In the data rows, the value 128 means zero.
Some points, one per row:
[141, 73, 140, 122, 112, 70, 122, 81, 108, 143, 124, 155, 120, 157, 119, 74]
[129, 127, 123, 128, 143, 126, 115, 132, 99, 116, 91, 124, 140, 117, 119, 123]
[134, 78, 125, 125, 76, 118, 136, 146, 123, 164, 135, 142, 103, 120, 136, 141]
[129, 124, 125, 137, 103, 125, 124, 120, 125, 132, 155, 125, 123, 132, 96, 127]
[146, 143, 242, 148, 197, 230, 240, 161, 104, 124, 181, 143, 240, 136, 255, 46]
[134, 169, 104, 172, 68, 158, 116, 119, 119, 146, 142, 119, 125, 155, 124, 137]
[143, 106, 145, 177, 129, 177, 168, 133, 139, 148, 108, 132, 119, 136, 119, 131]
[106, 100, 224, 155, 158, 70, 114, 113, 87, 100, 163, 109, 83, 113, 138, 88]
[145, 145, 158, 73, 148, 44, 158, 123, 129, 65, 91, 75, 131, 116, 112, 86]
[148, 93, 134, 122, 164, 130, 121, 147, 116, 130, 144, 133, 167, 71, 132, 118]
[130, 69, 182, 134, 103, 84, 113, 83, 72, 194, 99, 175, 95, 163, 140, 92]
[147, 142, 119, 107, 110, 150, 134, 109, 125, 120, 144, 132, 143, 129, 140, 121]
[99, 132, 140, 184, 121, 114, 144, 120, 125, 116, 126, 126, 174, 126, 101, 127]
[86, 113, 29, 82, 111, 129, 137, 62, 94, 155, 95, 153, 149, 110, 91, 148]
[139, 50, 32, 0, 136, 167, 115, 127, 91, 110, 160, 157, 167, 102, 146, 171]
[143, 174, 131, 177, 72, 146, 148, 93, 101, 138, 183, 132, 133, 147, 119, 123]
[143, 107, 170, 136, 129, 112, 117, 165, 117, 118, 127, 127, 155, 143, 144, 90]
[232, 93, 29, 78, 130, 91, 44, 128, 182, 62, 32, 0, 0, 30, 138, 7]
[158, 122, 174, 167, 133, 120, 164, 145, 137, 133, 127, 93, 110, 135, 112, 153]
[141, 131, 102, 100, 152, 120, 133, 118, 100, 139, 129, 143, 137, 142, 166, 147]
[120, 132, 124, 120, 136, 124, 128, 125, 102, 120, 135, 118, 132, 125, 134, 143]
[119, 107, 146, 116, 167, 137, 135, 157, 146, 119, 127, 136, 139, 115, 154, 117]
[64, 214, 19, 181, 191, 149, 60, 214, 166, 119, 57, 204, 47, 120, 165, 181]
[110, 129, 102, 106, 82, 102, 107, 113, 63, 73, 182, 86, 166, 76, 117, 75]
[55, 120, 85, 48, 125, 169, 139, 109, 114, 201, 148, 161, 255, 149, 132, 177]
12 more points follow, each with its number after it:
[183, 138, 122, 107, 175, 149, 111, 190, 142, 102, 93, 161, 162, 132, 147, 121] 0
[130, 118, 97, 219, 159, 122, 100, 152, 201, 75, 103, 139, 103, 100, 144, 108] 1
[173, 114, 124, 194, 84, 150, 164, 116, 249, 217, 210, 158, 52, 167, 136, 202] 2
[132, 138, 103, 104, 115, 128, 109, 106, 137, 114, 119, 104, 119, 122, 113, 134] 3
[191, 98, 137, 142, 159, 141, 127, 164, 153, 158, 103, 154, 87, 124, 149, 127] 4
[70, 67, 133, 12, 201, 60, 66, 123, 79, 38, 87, 77, 101, 60, 218, 95] 5
[196, 196, 205, 255, 187, 117, 98, 206, 145, 93, 179, 149, 70, 130, 156, 81] 6
[162, 101, 133, 134, 88, 141, 142, 90, 133, 151, 160, 117, 90, 141, 143, 113] 7
[188, 64, 74, 9, 168, 178, 88, 76, 165, 165, 152, 187, 226, 137, 162, 108] 8
[132, 106, 107, 72, 145, 126, 140, 132, 151, 133, 144, 116, 104, 123, 155, 157] 9
[144, 133, 154, 166, 133, 111, 130, 145, 123, 147, 133, 114, 118, 137, 137, 125] 10
[126, 137, 138, 97, 151, 132, 133, 136, 121, 119, 123, 144, 147, 112, 145, 110] 11
Which two of these numbered points are nearest to each point below by angle, seen from the average point of the first points? Their numbers follow each, nearest first.
[76, 135, 52, 52, 85, 126, 154, 45, 78, 148, 111, 137, 136, 106, 45, 127] > 3 8
[141, 133, 125, 148, 113, 137, 135, 128, 123, 140, 146, 131, 116, 135, 121, 139] > 2 10
[137, 131, 186, 203, 142, 82, 129, 164, 106, 142, 100, 114, 100, 185, 130, 98] > 10 6
[103, 82, 184, 85, 207, 124, 136, 175, 176, 116, 127, 152, 157, 81, 150, 91] > 11 0
[128, 152, 130, 104, 127, 131, 109, 157, 133, 96, 131, 145, 141, 138, 129, 143] > 0 11
[112, 169, 110, 81, 162, 107, 160, 114, 80, 124, 98, 152, 157, 115, 92, 147] > 11 3
[159, 95, 166, 111, 133, 114, 83, 157, 143, 99, 107, 154, 42, 165, 99, 117] > 4 6
[92, 143, 109, 136, 164, 140, 134, 214, 117, 175, 137, 172, 150, 183, 140, 132] > 0 10
[84, 164, 219, 221, 142, 118, 98, 99, 109, 37, 169, 146, 83, 87, 140, 118] > 6 1
[156, 115, 147, 157, 91, 137, 123, 119, 156, 162, 159, 114, 98, 142, 119, 170] > 2 7
[0, 0, 210, 131, 215, 84, 72, 17, 116, 0, 62, 160, 199, 92, 255, 0] > 5 11
[152, 133, 136, 180, 158, 154, 153, 116, 153, 93, 108, 121, 72, 46, 155, 146] > 1 6
[93, 43, 13, 225, 64, 117, 133, 179, 177, 131, 107, 179, 70, 80, 37, 149] > 1 2
[123, 118, 92, 33, 115, 132, 116, 136, 93, 116, 120, 143, 127, 121, 140, 162] > 9 5
[130, 70, 128, 88, 148, 90, 102, 130, 120, 90, 164, 143, 93, 173, 114, 162] > 9 5
[139, 136, 144, 159, 111, 147, 153, 131, 160, 134, 141, 146, 97, 119, 101, 126] > 2 6
[53, 223, 96, 58, 232, 84, 6, 169, 125, 111, 101, 185, 1, 255, 195, 230] > 9 5
[131, 126, 127, 121, 119, 133, 143, 128, 120, 142, 130, 133, 141, 137, 124, 151] > 2 9
[125, 159, 98, 143, 141, 161, 140, 127, 177, 114, 132, 125, 116, 117, 127, 112] > 1 2
[118, 138, 127, 112, 167, 139, 143, 138, 138, 116, 134, 140, 154, 137, 152, 110] > 11 0
[156, 226, 83, 223, 139, 206, 178, 185, 183, 192, 154, 158, 34, 127, 50, 210] > 2 10
[187, 139, 120, 130, 104, 148, 147, 151, 147, 124, 106, 135, 110, 119, 138, 159] > 4 2
[104, 111, 93, 149, 95, 133, 122, 136, 130, 121, 110, 153, 105, 99, 110, 143] > 1 3
[220, 157, 255, 255, 91, 154, 193, 191, 130, 255, 57, 111, 114, 128, 122, 134] > 10 4
[74, 177, 198, 185, 227, 3, 69, 124, 188, 10, 60, 89, 49, 81, 71, 102] > 1 6
[142, 130, 117, 147, 94, 53, 134, 104, 90, 86, 113, 108, 79, 122, 53, 157] > 3 10
[55, 176, 103, 56, 156, 92, 158, 95, 95, 107, 89, 161, 155, 95, 90, 135] > 11 5
[108, 116, 61, 70, 43, 120, 91, 97, 76, 130, 173, 106, 163, 78, 102, 139] > 3 8
[103, 158, 173, 165, 139, 156, 113, 218, 86, 123, 77, 126, 194, 127, 117, 114] > 0 6
[86, 118, 119, 56, 173, 115, 89, 147, 82, 106, 111, 133, 81, 113, 128, 154] > 5 9
[148, 146, 97, 195, 104, 116, 153, 146, 152, 146, 131, 143, 44, 121, 85, 164] > 2 10
[106, 117, 140, 117, 150, 108, 117, 138, 123, 137, 116, 112, 144, 125, 132, 135] > 5 11
[160, 118, 122, 69, 121, 110, 140, 96, 120, 91, 136, 96, 80, 115, 132, 173] > 9 3
[149, 125, 159, 137, 187, 113, 135, 148, 139, 104, 150, 129, 47, 148, 143, 123] > 6 4
[60, 130, 101, 120, 227, 109, 152, 164, 135, 85, 150, 204, 100, 169, 153, 122] > 11 1
[255, 26, 79, 155, 107, 159, 184, 40, 130, 174, 159, 136, 42, 181, 217, 90] > 7 2
[147, 116, 139, 106, 64, 96, 112, 112, 60, 101, 165, 91, 161, 66, 129, 59] > 5 7
[176, 151, 202, 118, 180, 108, 138, 133, 151, 117, 141, 145, 79, 147, 131, 120] > 6 4
[100, 168, 131, 128, 132, 142, 150, 139, 117, 124, 119, 150, 114, 124, 105, 103] > 11 6
[35, 133, 195, 164, 176, 97, 54, 65, 89, 90, 155, 141, 158, 86, 109, 66] > 5 6
[212, 98, 115, 157, 93, 148, 145, 108, 124, 139, 133, 96, 89, 158, 144, 133] > 7 2
[128, 127, 91, 117, 136, 124, 165, 130, 170, 136, 115, 132, 157, 112, 114, 155] > 9 2
[128, 113, 140, 122, 124, 120, 130, 142, 132, 116, 133, 104, 153, 105, 127, 143] > 9 3
[192, 158, 153, 116, 92, 122, 104, 140, 84, 110, 169, 134, 119, 126, 144, 135] > 6 7
[137, 100, 133, 112, 127, 118, 122, 106, 108, 142, 131, 115, 120, 126, 124, 109] > 7 5
[125, 125, 152, 146, 120, 106, 155, 137, 110, 114, 147, 82, 138, 116, 126, 152] > 10 6
[146, 119, 139, 162, 170, 122, 117, 148, 173, 118, 83, 132, 175, 206, 95, 194] > 0 10
[130, 65, 83, 75, 153, 148, 118, 91, 133, 137, 126, 163, 160, 129, 156, 160] > 8 9
[110, 130, 155, 167, 124, 117, 135, 108, 119, 151, 117, 109, 105, 110, 131, 140] > 10 2
